D: rows in several groups, each row roughly a mix of its group's directions:
D (96 x 10):
[[ -1   4   6   3 -16 -19  13  18   6   7]
 [ -3   2   3   8  -8  21  19  17  -1   4]
 [ -4 -10 -27  -9   3 -13  10   8   0  -6]
 [-17   9  -6  13  -9  13 -18  -6   1   9]
 [  1  25   6  -5   4 -17  -2 -16  -3   1]
 [  0   1   2   3   0   2   5  34  -8   2]
 [  7  12   6 -17  -8   5  -5   4 -21 -14]
 [ 16  15  -8  -9  -7  20  -6  -8   8  -5]
 [ 16  -2 -10 -13   6  -8   8   6 -16 -16]
 [ 22  -2  12   1  -1  -4   6  -1  20  12]
 [  8  20   6  -2   5 -25  -3  -5   7  -3]
 [ -8  -4  -8  12  16  11 -21   3   2  12]
 [  3  -1  -3 -11  10 -15 -18 -21   1  -5]
 [ -4   9   3   6  19 -16  -7 -21  -4   2]
 [  4  19  -9   6  -8  11   4  18  12  10]
 [ -5   6  -6  -4   1  22  19  13  -8  -8]
 [-25   0  16 -11   0 -11 -11   4  -4   4]
 [-11   6  14 -11 -24  -2   8   6 -10   0]
 [ -1 -15  14  -8  -2 -20   5 -13  -9 -10]
 [  7 -10 -16  -5   7 -12   7  21 -10  -8]
 [-21   2  -1  -8  -1 -10 -20  14   4   6]
 [ 23   0  17   1   2  -1  12   7  14   7]
 [ 18   2 -12   7   4  15  13  -6  -7 -15]
 [-18  -1 -13  12  -9   7  -7 -12  13  11]
 [-14  -8   4   2 -14  -6  12  19 -14   8]
 [ -6  -9 -15  11  14 -10   9  -7  17   8]
 [  7   4  -3 -23  -4  18  13   1  11   0]
 [ 11  -5  12   6  -3   2  21 -21  -3   3]
 [ -5 -17  17  -7   5 -13  -7 -19  -3  -1]
 [ -5   8  15  11  -4 -22 -14  -7  -5  -7]
 [ 23   5 -11  -4  -1   5  -2  10  20  -6]
 [ 14  -2  15  -3  -1  -8   1 -13  21  12]
 [ 24  -7  18  15  10   1   2  -1  -1   1]
 [-12  -8  -2   5 -16   6   8  16 -18   8]
 [ -9 -10  -7  15   2  18 -10  -9 -16   4]
 [  0   3 -21 -10   1  -5  -2  13 -19 -12]
 [  5   0 -27   6   0   7  -6 -18   2  -8]
 [  6   8  28   3   7   3   2 -14   9   6]
 [ -5  21  12  -3  -4 -20  -2 -11  -7   0]
 [-14   2   1  -9   0 -10 -21  15  10   8]
 [ 16  -4 -14  20  -5 -12  -9  -4  -6  -6]
 [-11 -23  -6  -4   8  17  12   4  -3   8]
 [  3   8  -7 -11  -8  29   0 -11  -4   0]
 [ 19  -1 -13  -4  -1  20  -2   6  15  -5]
 [-12   1   6  -7  -2 -12 -17  18  11  13]
 [ 11  12  12 -13 -14   8  10 -12  13   1]
 [-14   3  11 -20   7   0  12 -18  -3   4]
 [ -7  -8 -19 -11 -10  -4   1  21  -8  -6]
 [ 10   8 -12  -5   9  10  -9  16   1 -20]
 [-10  -1 -13 -11  19 -13 -13  -2  -9  -9]
 [  1  -1  -8 -10  15  -9 -20 -18  -2  -6]
 [ 15 -10   9  -9  14 -14  19   3   5  -4]
 [-10   1  23  -6   0  -6   4  22  -7   5]
 [-19  -9   3   2  -5  17   0 -10 -19   5]
 [ 11   1   6 -18  -3  -3   4  17 -17 -13]
 [  5  -9   7  -5  -1 -25 -10 -19  -1  -4]
 [-12 -21  15  -6  10   0   0 -12 -11  -5]
 [ 10   6   1  -1   9 -26   4  10  15  -2]
 [-20  -8   8 -12  -5   0  18   4 -11  10]
 [  5  -7 -12  24  -1 -14 -13   8  -4   5]
 [ 19  -7  25   9  -1   6   3  -6   5   2]
 [ -6  -5 -24 -11  -5  -6   1  17 -10  -8]
 [ 14 -13  23   4   1  -1  11  -2  14   6]
 [  0  13 -13 -19   5   3  12   3  -7 -18]
 [  4  10   5 -16  13 -10   4  17 -14  -9]
 [-19  -3  -7  -1  -6 -12 -18  -4   9  16]
 [  2  16 -11  -3   3 -13 -18   4  15  11]
 [-19   4   9 -14  11  14  -2   7   9  13]
 [ -5  -4 -16   0   8  24   6  -6 -12  11]
 [ -7   0  -7  20   8   2  -3 -19  14  11]
 [ 22   3  -8   5   2   6 -13   1  18 -11]
 [-23 -10   6   1  -2   2   8  -3 -20  10]
 [ -7  -9 -24  -1 -13   1  -6  17  -9  -4]
 [ 10  -1 -12 -14   3  -7   5  13 -18 -15]
 [ -2  -6 -18 -16  -5  -7   4  18 -11 -10]
 [ 13   3 -11   2  13  16 -12 -16   9  -5]
 [-10  10  12  17   4   8 -10 -11  11  14]
 [-14   3   5  -4   3   3   2  23 -19 -10]
 [-18   5 -23   2 -11   7 -13   1  -6   1]
 [ -6   6  -3 -20   6  11  16   1  -9 -16]
 [ 12  -4  -4   5  -4  -3   2 -26  15  10]
 [-11   5  -2  -6   4   2 -10  29  -8  -8]
 [ -6  -7   6 -10  11 -18 -18 -16   3   2]
 [ -6   6  10 -24  -5  -6  20   2  -1  -8]
 [ -2 -18 -10   1   4 -12  16  -3  20   5]
 [  7 -14  12   4 -10   9  18  -9 -12 -12]
 [-16 -15  11   3  -1 -19  10  12  -5   4]
 [  3  15  15   3  -3  12 -17   7 -18  -2]
 [  1 -14 -11  13   4 -11   1   4 -20 -15]
 [  1  -4  12   8  -5  -1  18  21 -11  11]
 [-17 -19  15   2  13   2 -10  -4  -2  10]
 [ 10   8   2  -6  10  11   1  20  -6 -21]
 [-14   8   7  -4  14  -9   2 -22 -11   6]
 [-10  13   0 -26   3  -6  13   9   2  -5]
 [-14  -6  -9   5 -10 -12 -10 -10   7  21]
 [ -8  -1 -29  10  -4   7  -3  -2 -13  -5]]
the four rows of each list that fit no group, in list order (the others fit one group, some only roughly):
  * k_528: [ 15 -16 -14   8   0  21   3   3   0  -8]
  * k_319: [ 15   3  -4   9   3  10 -20 -11  11 -12]
  * k_163: [-10  -1  12  -2 -19  -1  20  -9 -11   3]
  * k_714: [ 7 -7 -4 12 -3  6 22 17 12  7]
  * k_244: [  0  -4  12   5  -7 -17  24  -1 -11   6]
  * k_385: [  5  13 -10 -11  -1  12  21   7  -4 -15]
  * k_59: [ 12  16   7  -3   6 -12 -11 -14  13 -11]
  * k_890: [ 6 -1  6 24 -9  7 -6  5 10 18]
  * k_704: [-10 -16 -11  12  11  15   2   4 -11  10]
  * k_929: [ 11   0  -5 -10   4  26  -5 -13  10  -3]
 | k_528 k_163 k_714 k_244
  * k_236: [  9   3 -19  -7   5  26   4  -2   2   4]
  * k_946: [  1   6  13   8  -7 -21 -14 -16  -3   2]
  * k_670: [ 20   9  -1   6  -2 -11 -13   1  18 -11]
  * k_263: [  6   6   7 -12  -1  -2  14 -11  23  13]
  * k_857: [ 10   7 -22  17   0  -7  -6  15  -3  -3]
  * k_806: [-12   0  -9  10  11  10   9 -20  12  10]
  * k_624: [-11   0   9 -24  14   2  -6 -16   0  -4]
  * k_269: [  5  -5  15   3  18 -12  13   6  15   7]
  * k_281: [  4   8 -24  16   8   6 -11  11  -4  -1]
  * k_874: [  3  -2 -18   2  15   3 -15 -11 -12 -13]
  * k_105: [-14  -4  16 -16   1  -5 -12   6   8  16]
  * k_700: [ 16   2  -8  17  -2   5 -21   0   5 -10]
 | k_946 k_263 k_806 k_105
  * k_160: [ -9  11 -14  -6   2  16 -11  19  10   0]
  * k_552: [ -4  -1   8 -12  -6  -4  25  12  -7 -12]
  * k_749: [  9  16   7  -7 -15  -9   1  -1  19  11]
  * k_419: [ 15  11  16 -10   9 -15  14   8   3   0]
  * k_7: [ -2 -15   8   2  12  -5 -20 -19   2   4]
  * k_207: [-13 -16  10   4  -3  21  -8  -8  -6  11]
  * k_512: [  0   3 -15  -5  19  10 -13  -7 -11 -14]
  * k_953: [-16  -1  -5   7   4  12 -18  -2 -19  -8]
  * k_852: [19  0 23 -2  3  2 18  7  3  0]
  * k_227: [  1  17 -23   2   5  -8 -12  13   7   2]
 | k_160 k_419 k_207 k_953
  * k_913: [-12  -9  -1  -3 -12  24   8   4 -13   6]
  * k_203: [  2   0  21   7   4  21   5 -11   5  12]
  * k_137: [ -6   8 -15 -11  19  -9 -19   2   0  -1]
  * k_976: [-24  11  -3   4  -1   6  -9 -15  10  11]
  * k_123: [ 13  16  10 -14  -2  -9  -4  -9  16 -10]
  * k_200: [ 10  10  -3  -2  -5  14  19  -7 -17 -10]
  * k_434: [-16 -10   7  16   6 -18  -4   0 -14   4]
  * k_814: [ -8  13 -22  -3 -12  -9 -16   4   1  -4]
  * k_112: [ -7  12   6  10  -4   3 -16 -20 -15  -2]
  * k_66: [ -1 -10  -5   3   5  13  14  -1 -19 -19]
  * k_927: [  8   3  -9  10   8   9 -24 -10   9   9]
  * k_761: [-10   8 -27  10   2 -12 -10  -3   1   0]
  * k_865: [  2  -3   9   7  22 -13  11   5  15   9]
 | k_203 k_200 k_814 k_761
  * k_364: [-12   0   1 -10   0 -11 -20 -17  14   6]
  * k_68: [  4  20  -2 -18 -12  16   5  -9   1  -1]
  * k_113: [  2   6  22  14   4  -5  -8 -16  11   6]
  * k_135: [  9  -2  -6  -4   2  12  27   0  -6 -15]
  * k_250: [ -4  14  -4  -3 -10  15 -15  -6 -19  -9]
  * k_340: [ 16   9  -8  -7  -2  14 -18  -9  15   0]
  * k_164: [  8   1  13  13 -20  -1   9   7  11  14]
  * k_630: [ -7  -4  21 -12 -13  -7  19   4   0  -1]
  * k_998: [ 16  -1  12  -9 -15  -3  12   1  18   8]
  * k_330: [ 10 -14 -10  19   3  -8 -10  -9 -12  -9]
 | k_113 k_135 k_340 k_998
  * k_383: [ 19 -17  17   9 -11   5   4   2   6   4]
  * k_681: [ 11   6 -22  11   8  10 -17  -5  -1  -4]
  * k_178: [-19 -11  -2  -4 -14   1   1   9 -16  14]
  * k_465: [ 13 -13  13  -8   8 -21   9  -1  -8  -3]
  * k_935: [  2 -13  11  -3  11 -12  16   9  17   8]
  * k_608: [-15  12   4  10  11   1  -3 -16  16  12]
  * k_477: [-9 -2  6  3  2 30  8  7  2  9]
  * k_760: [-13 -22 -10   0  -1  11  -6  11 -14   5]
  * k_679: [ -2 -23  -4  20   9  -8  -1  12  -3   1]
  * k_379: [-18   3 -21   2 -14  -6  -8   4 -12  -1]
 | k_178 k_465 k_760 k_379
  * k_618: [  3   4  -1  18 -10  15 -20   2 -13   1]
  * k_239: [ -8   0 -18  -9   4 -23   6   9  -7  -6]
  * k_633: [-20   4   3   3 -10  16 -15  -5 -12   6]
  * k_736: [20  2 -9  8  2 11 11 20 -2 -6]
  * k_228: [  0 -11 -22  16  14 -10   3   7   5   4]
  * k_405: [  0  13   5 -12   0  -6 -12  -5  22  15]
  * k_810: [ 14  17   3   3   3 -16 -16  -8   9  -9]
  * k_353: [ -7 -19   8   0  13 -14 -12 -16  -6   0]
  * k_155: [  0 -13   5  25   8   7  -2  -6  -2  17]
  * k_215: [  4   6  -3  -3   1 -31 -14   1   5   1]
  * k_950: [-20 -13   3  11   2  -8   6   5 -18   9]
  * k_252: [  5   6 -16   0   7  13  -3  12  -9 -21]
  * k_380: [ -4  13 -22   8 -15  12 -13   0   0   2]
 | k_239 k_633 k_155 k_380
  * k_338: [  3 -12 -10  24  -4  -3   3  13 -14  -6]
  * k_132: [  7   7   5   4  12 -16   3  14  22   4]
  * k_350: [  3  -3   1  -2  -4 -11 -11 -14  23  15]
  * k_937: [  8  13  -3 -11   8  -5  -4   7 -23 -14]
  * k_288: [  3   6  11 -13  10  14  12  -2  19  10]
  * k_841: [-6 -6  0 25  5  3 -7 -2 15 16]
  * k_601: [ 11   1  13 -23   3  -9  15   2  -2 -10]
  * k_569: [ -1  -1 -14   6 -18  25   0  -7  -3   4]
  * k_35: [  8   8   7  19  -8  14  17   9 -10  -2]
  * k_919: [-16   0   5 -16   2  -8  21   2  -9  10]
 | k_132 k_288 k_569 k_35
  * k_152: [ 11  14   8 -12  -5  -6   4   1  24   4]
  * k_532: [ -1 -27   7  -4  15  -5   1 -13   2  -3]
  * k_550: [  9  -1  -6  24 -16  -2   8  16  -2   5]
  * k_773: [ -8   1 -14   8 -19  15 -14 -12  -2   0]
  * k_803: [  6 -17  23  -9  11 -10  10  -2   1   1]
  * k_237: [ 9 11 -8 16 -8 13 -4 10 12 16]
  * k_725: [16 15 -4  2  6 11  2 21  9  9]
  * k_662: [ -8  -2  10  -9  -5 -13 -14   5  18  17]
  * k_558: [  5   7  15 -10 -19  -3  19   3   9   3]
  * k_506: [  0   3 -24  10  12  10  -6   9 -11  -8]
  * k_20: [ -6 -16   1   1  -1 -14  13  24   2   5]
  * k_204: [  6  -3  -3   9  -4 -25 -18  -6   6   7]
 | k_152 k_532 k_803 k_725
  * k_938: [ -2   1 -11 -18  16  -3  -4 -11 -10 -17]
  * k_896: [  0  11  -1 -16  -4  16  -3   2 -21 -11]
  * k_254: [-10 -16  -7   4  -9  16   6  14 -13   9]
  * k_120: [  6   3   2 -13   7 -22  12  12  15  -1]
  * k_625: [  4   6  11  -2 -21  18   8  11   5   7]
  * k_99: [-18 -17  -2  -1   0  10  12   8 -16  10]
  * k_324: [ -6  21   9  -4   0 -13  -1 -17 -15   2]
  * k_291: [  8  -3   5   7 -12  10  10  27  -4   5]
  * k_853: [19  1 23 15  2 10 -5 -6 -4  2]
  * k_82: [ 24   5 -12  -7  -8   2  -4  -2  16 -10]
 | k_896 k_625 k_291 k_82
  * k_605: [ -9   9  20  12  -1  11 -11  -2  10  15]
  * k_634: [-15  -5   3 -20   0  12  18  -5  -6   9]
  * k_699: [ 26   3  -7  -3   2  -6 -10   7  11 -15]
  * k_683: [ 10  -7   0  20  12   6   6 -21  -8  -6]
  * k_396: [-29  -2   4  -8   0  -6 -11  -3 -12  -3]
  * k_818: [ 1 -8 27 -2  2 -1  6 -2 11 17]
  * k_851: [-11 -18  -6  15  -5  11   2   7 -17   7]
  * k_886: [ 5 -1 29 -5 -1 -9  6  4  9 12]
  * k_187: [ -8   2   6 -12   9  -8  24 -14 -10  -1]
  * k_210: [-11  -7 -17 -11   3 -13   6  22  -1  -2]
 | k_699 k_683 k_818 k_187
  * k_389: [27 -3  6 19 -7 -2  4 -3  7 -5]
  * k_588: [ 18   2  21  12   0   9  -8 -13  -4   0]
  * k_308: [  6  -9   8  25   2  -3 -20   3   7   3]
  * k_782: [  5   9  11   8  -9  12  -5  22 -15  -3]
  * k_306: [  7  -2 -13   5   4 -24 -18  -9  -2  -4]
  * k_706: [  4  14  16 -17  -3   3  -2  10 -17 -10]
  * k_684: [ -1   6 -26   5  -9   1   1   8  -9 -16]
  * k_190: [ 16 -18 -13  -5 -13   3   3   7 -11 -11]
  * k_265: [ 7 -5 24 -1 -3 -8 13 -9  8 15]
  * k_174: [ 21   0 -13   7  10   3 -10   0  20  -6]
 | k_389 k_308 k_782 k_684
  * k_209: [ 12   2 -23   7   3  12   3 -12  -3 -15]
  * k_418: [ 17  -9  -6   9   9 -14   0  15  16  -3]
  * k_535: [  6  19 -11  -8  -9  15  15  10   3  -7]
  * k_888: [ 20   3   8 -11   2  -9  15  -3  10 -16]
  * k_88: [  4  -4  14  -7   2 -12  27   6  -4   6]
  * k_498: [  9 -10 -15 -10   4  13  12  12  16   2]
  * k_734: [-14   5   9  -6 -11  13   2 -14 -21   3]
  * k_990: [  2  -7 -16   2  14  -3 -11 -11 -15 -16]
  * k_868: [ -6 -15 -11   7  16  -1  -7  -3 -19 -13]
  * k_339: [ -1 -18  19  11  -3  -8 -11 -11   3  12]
  * k_426: [ 24   2   9  13  -1  13 -14   0   9  -2]
  * k_586: [ 12  -9  -5   6   9 -19   4  16  16   1]
  * k_175: [  5  13  16 -19   0   0   0   8 -16 -10]
  * k_619: [  0  -9   8  14  -9   0  22  -9 -11  11]
  * k_628: [ 5 -1 14  9 -6  0 19 15  9 15]
 | k_888 k_88 k_426 k_628
